In the data rows, the value 128 means zero.
Here are some numbered points:
126 131 129 124 121 115 138 117 141 110 104 127 130 142 121 156 128 132 151 123 123 115 132 129 139 128 111 135 127 123 146 119 102 90 154 109 147 126 97 113 114 118 144 184 124 159 139 140 128 125 127 127 112 126 125 125 124 121 123 142 130 139 123 135 0
163 98 124 115 212 135 65 186 105 81 84 143 67 221 148 155 179 123 142 100 134 125 146 162 153 76 137 161 117 93 86 92 176 172 70 144 77 129 150 105 158 205 75 121 35 65 154 126 62 172 90 83 96 162 121 95 194 76 147 201 125 135 159 136 1
117 148 118 114 116 95 158 149 155 93 131 103 143 133 111 142 126 122 126 148 126 117 127 146 137 159 138 125 151 118 154 83 120 92 141 104 147 123 105 121 129 81 135 174 126 138 144 144 117 123 153 161 112 138 108 144 162 148 128 101 98 138 106 146 2
108 207 107 148 31 182 199 158 125 144 103 42 146 35 139 0 174 98 66 175 168 131 97 102 138 177 202 95 114 54 65 77 138 149 73 99 21 176 208 168 208 58 179 81 229 146 92 115 214 153 128 111 226 120 201 108 117 120 169 36 64 131 102 136 3
130 139 110 124 97 141 139 126 142 133 127 124 145 130 123 117 135 134 111 132 131 126 132 110 121 137 127 120 103 127 118 126 99 102 142 115 137 116 110 119 126 125 148 141 150 140 121 135 144 129 126 125 135 125 138 122 113 121 127 123 123 130 129 127 4
106 133 137 118 120 116 142 138 145 97 122 116 140 137 116 139 127 128 136 139 130 117 137 141 130 150 130 129 131 128 144 103 115 102 146 112 141 126 104 122 120 95 130 160 128 132 144 141 124 127 142 157 126 133 116 138 143 136 132 112 105 135 116 136 5
207 104 90 159 204 126 116 132 72 82 43 107 30 152 143 146 77 112 195 77 68 98 122 106 99 51 107 190 144 160 173 199 252 249 83 200 47 152 199 205 199 161 20 10 17 106 203 144 130 94 114 127 81 115 44 84 173 174 157 214 138 106 129 81 6
146 149 108 134 100 141 149 116 127 147 130 132 141 114 123 115 117 141 124 138 133 135 131 119 115 118 124 118 133 124 122 140 85 93 130 118 141 119 126 106 125 131 140 141 150 144 110 123 127 122 122 121 143 122 131 122 116 126 119 135 135 115 135 117 7
104 126 136 120 123 117 138 131 136 105 123 125 140 139 116 139 123 129 137 131 132 118 140 135 131 144 127 131 114 131 138 113 114 99 148 115 157 125 102 124 114 103 132 149 130 130 143 141 126 125 131 145 129 129 124 135 134 134 130 123 113 129 122 136 8
220 168 129 149 66 80 175 84 162 148 129 133 124 73 149 130 96 127 150 113 144 113 138 128 147 151 140 164 138 152 142 157 63 121 151 130 129 134 114 78 107 200 184 158 178 117 109 86 83 95 127 153 115 108 120 176 86 149 115 119 190 128 128 125 9
97 109 144 125 134 128 117 112 124 140 135 140 135 146 125 137 114 137 139 116 120 123 140 128 122 128 123 135 111 132 127 141 110 112 147 125 158 130 100 136 109 135 131 136 131 130 136 135 124 129 119 114 127 127 126 133 115 120 128 137 143 124 131 122 10
155 166 80 135 63 136 156 136 144 153 110 114 152 107 128 99 135 126 80 146 135 128 117 101 126 140 129 113 119 121 115 117 100 100 119 105 125 114 121 108 141 126 157 143 171 144 109 133 150 130 124 122 143 121 140 116 106 110 121 110 114 136 124 125 11
120 64 165 128 199 108 77 156 164 71 134 121 110 210 100 148 145 128 122 144 92 119 141 144 140 144 118 114 92 119 144 111 212 169 177 177 112 121 135 136 111 113 98 144 78 120 179 178 181 150 149 136 126 162 125 106 164 149 122 118 91 187 133 163 12
99 94 139 126 160 118 93 118 112 113 157 136 155 92 125 102 107 117 135 134 107 130 123 98 122 110 141 124 122 147 143 150 157 129 109 146 193 120 142 99 138 136 108 83 83 161 149 146 145 118 122 130 91 102 121 117 112 121 122 113 139 140 128 125 13
83 84 151 125 162 122 96 118 105 117 134 145 130 154 118 140 117 139 152 110 122 126 146 122 121 118 118 134 123 130 130 146 148 142 138 139 138 126 115 143 110 125 110 118 107 130 152 144 130 123 121 114 124 123 114 122 126 130 131 145 138 122 134 124 14
198 131 190 70 241 100 35 132 90 158 159 157 120 126 173 159 84 74 110 176 80 71 86 161 151 97 97 112 127 227 159 80 255 157 103 188 153 189 191 123 121 99 27 70 63 27 164 101 83 128 135 171 62 126 137 158 133 122 154 162 122 147 100 160 15
115 138 112 129 122 130 147 115 128 139 135 131 124 148 117 128 126 141 123 129 138 129 142 146 117 140 117 115 117 128 117 132 84 97 153 120 132 116 112 134 111 116 128 144 149 130 117 132 122 126 122 123 144 132 127 129 124 131 130 138 121 110 139 109 16
120 136 113 125 123 153 146 112 130 137 129 131 123 154 115 129 131 141 122 132 131 127 145 147 121 131 112 120 118 127 118 130 82 101 154 119 129 117 112 131 117 120 129 150 150 133 115 124 131 123 119 105 136 136 130 123 122 129 123 146 121 118 142 112 17
111 129 112 126 126 137 137 118 129 141 127 133 129 153 115 132 129 141 117 128 132 126 141 138 126 131 114 122 128 129 119 136 89 98 154 121 124 116 107 133 113 122 128 145 145 131 121 131 129 131 120 115 141 135 126 124 119 132 124 142 124 118 139 125 18
98 105 129 129 133 118 116 118 119 123 143 139 149 116 115 118 115 127 130 129 119 128 132 113 121 114 128 124 126 135 134 145 126 114 134 129 159 120 118 113 126 128 124 118 113 149 140 147 136 114 125 115 113 113 123 123 116 122 123 125 136 131 133 121 19
190 184 158 124 63 140 157 185 104 105 190 163 119 19 163 100 145 126 101 178 183 189 74 94 90 121 170 89 166 120 125 148 146 186 122 102 92 145 190 114 125 122 225 111 194 88 27 10 105 134 112 117 152 124 162 99 105 95 104 126 167 104 137 135 20
88 116 148 115 117 118 121 98 134 146 126 146 141 132 126 136 109 131 127 118 131 107 132 124 117 128 122 136 117 135 131 136 94 124 144 126 156 141 110 131 108 153 134 142 142 126 126 129 117 114 118 125 120 125 122 137 104 124 127 145 157 131 129 130 21
229 255 66 165 242 219 109 122 119 255 71 107 193 157 118 171 206 20 69 86 111 92 66 69 119 76 129 228 98 167 100 126 255 181 24 191 163 241 161 255 79 206 185 28 0 140 110 193 72 152 63 227 0 174 109 168 185 59 193 124 255 190 106 117 22
Which two points above are nearest to each new point? Their numbers follow each, nearest first.
112 126 131 127 125 112 131 120 141 120 121 131 133 143 125 144 127 134 131 123 124 118 138 129 131 123 119 133 127 128 138 119 102 101 152 115 166 124 101 124 111 117 138 156 130 140 139 133 129 122 127 135 125 128 124 129 122 127 129 134 122 132 127 130 8 0
142 128 123 61 203 191 97 100 69 94 228 148 109 102 107 184 0 208 255 98 140 170 168 255 183 122 102 157 255 127 224 183 173 61 0 102 50 132 0 233 198 108 0 0 129 19 161 76 40 126 201 131 128 121 164 222 255 255 134 171 154 0 0 69 14 10
124 76 150 141 206 109 82 120 72 80 108 141 88 161 128 155 92 139 172 93 91 127 147 120 114 91 113 148 139 137 153 177 240 217 98 163 104 145 159 168 136 140 64 68 51 135 189 156 140 104 116 113 110 113 80 108 147 151 140 159 148 114 136 103 14 6
86 90 149 125 153 120 103 116 119 124 133 142 134 155 119 139 116 139 133 114 119 125 142 126 122 120 119 133 116 129 127 141 134 116 144 134 150 124 110 142 109 126 118 124 116 128 146 142 133 128 119 119 118 125 120 124 123 126 130 142 136 124 133 122 14 10
89 87 158 128 169 126 95 130 113 114 130 147 129 166 122 144 126 134 152 112 124 125 145 131 128 117 119 136 106 127 124 136 160 147 133 139 147 127 113 145 114 131 106 119 104 124 151 146 128 131 117 123 108 132 120 122 132 122 133 151 135 123 137 108 14 10
100 117 138 123 127 127 124 123 130 129 132 132 138 146 119 138 128 137 132 124 132 121 140 131 127 136 123 132 117 133 131 119 114 109 150 120 144 122 100 128 109 117 130 144 132 130 140 139 130 122 127 145 126 127 124 131 124 132 130 129 124 129 128 119 8 10
94 102 145 123 133 115 111 115 125 135 137 139 145 132 118 126 122 130 124 126 124 125 136 114 126 119 124 127 126 132 130 134 125 115 141 128 149 119 112 124 117 128 124 124 120 140 139 142 136 121 122 112 117 114 131 125 117 126 127 130 135 127 131 132 19 10
95 110 135 127 134 119 115 111 129 137 134 140 136 147 119 137 117 138 133 115 126 123 138 129 120 128 122 135 121 133 125 136 111 117 148 127 162 127 99 136 109 134 127 135 133 129 136 136 126 126 121 128 130 126 131 132 115 128 127 135 141 122 132 116 10 21
88 186 119 139 0 190 191 171 118 195 85 107 137 0 145 17 116 66 0 166 128 175 24 95 149 196 186 99 127 80 113 54 103 163 0 17 0 157 191 191 249 101 240 90 246 112 50 88 222 180 142 165 166 142 185 69 96 81 113 1 4 171 76 160 3 11
96 105 136 128 132 130 117 119 125 133 143 138 145 128 123 124 122 129 135 127 127 127 135 118 121 121 126 125 124 132 130 144 125 109 139 128 168 119 116 123 118 126 129 123 116 144 139 142 133 115 124 117 116 114 129 125 116 123 128 126 134 129 132 124 19 10
91 47 139 121 191 92 80 119 121 137 143 160 108 173 116 178 119 165 155 84 81 145 136 142 130 108 97 134 132 121 138 153 141 114 184 159 137 122 106 160 115 98 120 142 98 144 154 157 147 138 147 120 115 128 119 115 120 132 130 150 106 132 131 117 14 10
166 188 72 140 40 158 168 147 150 170 98 106 154 85 128 83 142 120 79 156 141 131 106 102 130 148 134 107 112 120 113 106 110 115 94 98 103 114 135 104 157 127 168 140 191 143 98 121 161 128 125 134 155 121 146 111 100 105 121 100 103 138 120 127 11 4
187 101 102 140 255 110 84 99 115 85 162 93 109 85 139 81 125 101 130 130 99 118 105 74 120 90 162 135 117 187 154 151 200 186 62 191 129 136 211 94 173 175 5 23 6 175 171 165 167 155 126 158 47 104 128 101 117 124 113 110 137 172 111 137 13 19
133 140 112 133 109 129 141 116 133 131 131 133 141 122 117 119 122 141 127 135 129 133 132 118 119 124 122 120 122 126 122 139 82 101 136 120 135 118 115 115 124 132 139 139 145 142 116 126 130 122 121 119 140 123 135 122 116 124 120 134 138 118 135 114 7 4
132 90 135 131 222 116 84 111 110 97 177 120 141 90 132 96 112 109 138 130 106 128 112 82 113 97 151 131 125 161 150 149 197 160 79 164 171 128 169 90 154 154 62 50 46 167 160 151 155 130 122 135 66 97 126 113 113 124 121 111 146 155 124 116 13 19
92 112 147 120 130 115 119 105 127 138 135 143 139 143 124 136 122 135 129 117 125 117 138 122 121 121 121 135 116 134 128 135 108 119 146 127 164 133 105 135 109 141 130 140 134 127 133 130 126 122 118 120 119 126 128 134 111 129 126 138 147 125 130 126 10 21
167 202 82 150 20 169 177 167 150 181 77 99 155 55 136 62 145 110 69 166 141 138 88 91 138 161 142 101 124 117 111 96 122 140 56 90 45 122 150 111 179 129 179 135 219 138 85 111 180 130 124 131 167 120 152 102 96 95 120 76 85 145 111 118 11 3
129 136 114 132 114 131 138 116 130 140 134 134 139 126 120 122 129 134 131 132 121 132 136 120 119 126 121 124 128 127 123 140 91 96 139 121 136 119 115 117 122 129 137 138 144 140 117 130 127 122 122 105 139 125 136 125 118 125 121 138 133 119 134 116 7 18
178 103 123 153 213 119 94 127 73 79 82 123 50 159 139 155 74 123 204 83 67 119 137 115 100 77 110 167 125 146 166 195 255 242 89 180 75 154 185 188 167 155 38 36 28 128 203 157 142 89 114 131 93 114 57 93 160 167 146 180 149 108 132 87 6 14
232 135 128 229 145 23 141 98 175 0 0 88 116 229 159 255 219 145 241 140 138 64 87 95 255 99 94 172 174 93 193 78 113 98 199 113 38 202 125 26 67 255 145 255 148 240 127 87 149 105 154 40 86 129 175 117 57 91 126 169 246 163 113 219 0 9
138 138 140 136 106 104 144 96 134 153 147 139 134 110 133 133 101 129 150 116 131 121 137 126 132 134 134 150 133 145 135 148 61 112 146 121 164 141 94 120 105 167 157 147 152 131 121 106 104 109 118 136 126 117 124 156 102 139 123 121 169 121 130 129 21 10
201 104 76 141 255 131 85 89 136 77 145 78 76 79 151 57 118 74 141 135 91 105 103 55 119 75 172 131 121 206 161 153 180 187 70 215 96 138 235 104 188 184 0 10 0 180 180 175 182 174 131 165 39 109 126 94 121 145 110 111 128 195 103 141 13 6
130 138 115 135 113 135 141 115 124 140 138 137 138 125 115 123 122 135 130 134 127 135 134 121 115 130 122 124 132 126 123 136 88 100 137 122 141 118 110 116 123 130 138 137 145 138 115 122 127 120 124 109 133 130 132 125 119 126 118 136 129 117 134 126 7 18
255 50 114 49 255 185 16 159 89 183 86 126 14 88 255 187 74 23 118 178 79 31 74 229 232 45 113 76 199 255 123 30 92 143 43 255 51 236 255 115 147 84 0 59 8 0 89 21 0 214 219 216 67 124 173 169 238 150 144 202 87 183 39 211 15 1
117 90 162 131 194 121 79 147 94 98 124 142 116 183 128 155 136 131 140 104 122 126 147 145 126 108 122 140 114 119 118 130 194 165 107 143 131 132 126 147 123 146 85 108 80 111 160 142 118 140 112 112 116 138 116 114 147 110 142 159 133 126 139 121 14 10
187 189 108 140 80 147 159 138 131 144 134 132 142 77 127 101 121 135 109 156 141 145 117 111 105 122 132 108 135 123 121 147 89 118 105 115 113 118 142 92 132 135 156 142 167 143 87 100 123 114 120 118 145 117 137 116 114 119 112 125 137 106 139 118 7 11
119 53 255 243 93 115 0 216 5 149 66 232 0 226 144 255 137 242 255 0 9 241 84 130 177 21 96 184 193 56 78 249 167 255 188 163 0 177 165 151 166 90 78 42 47 141 136 91 126 130 244 228 212 25 18 168 107 152 108 242 51 127 204 96 6 14
114 183 117 145 0 185 190 176 125 200 82 114 137 4 155 30 120 79 9 167 139 169 43 94 139 195 172 103 117 101 111 64 109 160 0 45 8 155 182 167 224 119 222 106 249 118 56 88 216 162 138 155 155 139 176 84 91 79 111 13 22 162 84 144 3 11
83 99 143 119 141 110 99 119 120 144 151 143 144 140 128 134 116 121 129 136 118 118 125 128 118 120 114 123 129 150 138 131 149 130 145 123 152 122 113 124 114 127 118 117 114 119 146 139 123 118 124 125 115 117 127 138 117 128 133 131 133 131 129 120 19 10
92 95 141 120 147 123 107 119 124 133 131 137 133 157 116 141 123 142 130 115 113 122 142 132 128 124 117 132 114 131 126 132 130 115 156 131 139 119 106 136 111 119 129 134 126 129 142 145 138 127 124 123 116 130 129 124 119 126 127 140 124 131 132 121 10 14
88 97 141 121 148 120 107 122 129 121 133 135 134 158 117 137 127 137 128 120 127 121 145 131 133 135 118 131 107 131 127 131 132 123 153 134 149 118 107 138 111 119 123 131 124 128 144 142 140 130 123 122 127 131 126 124 120 133 130 136 129 133 133 136 10 14
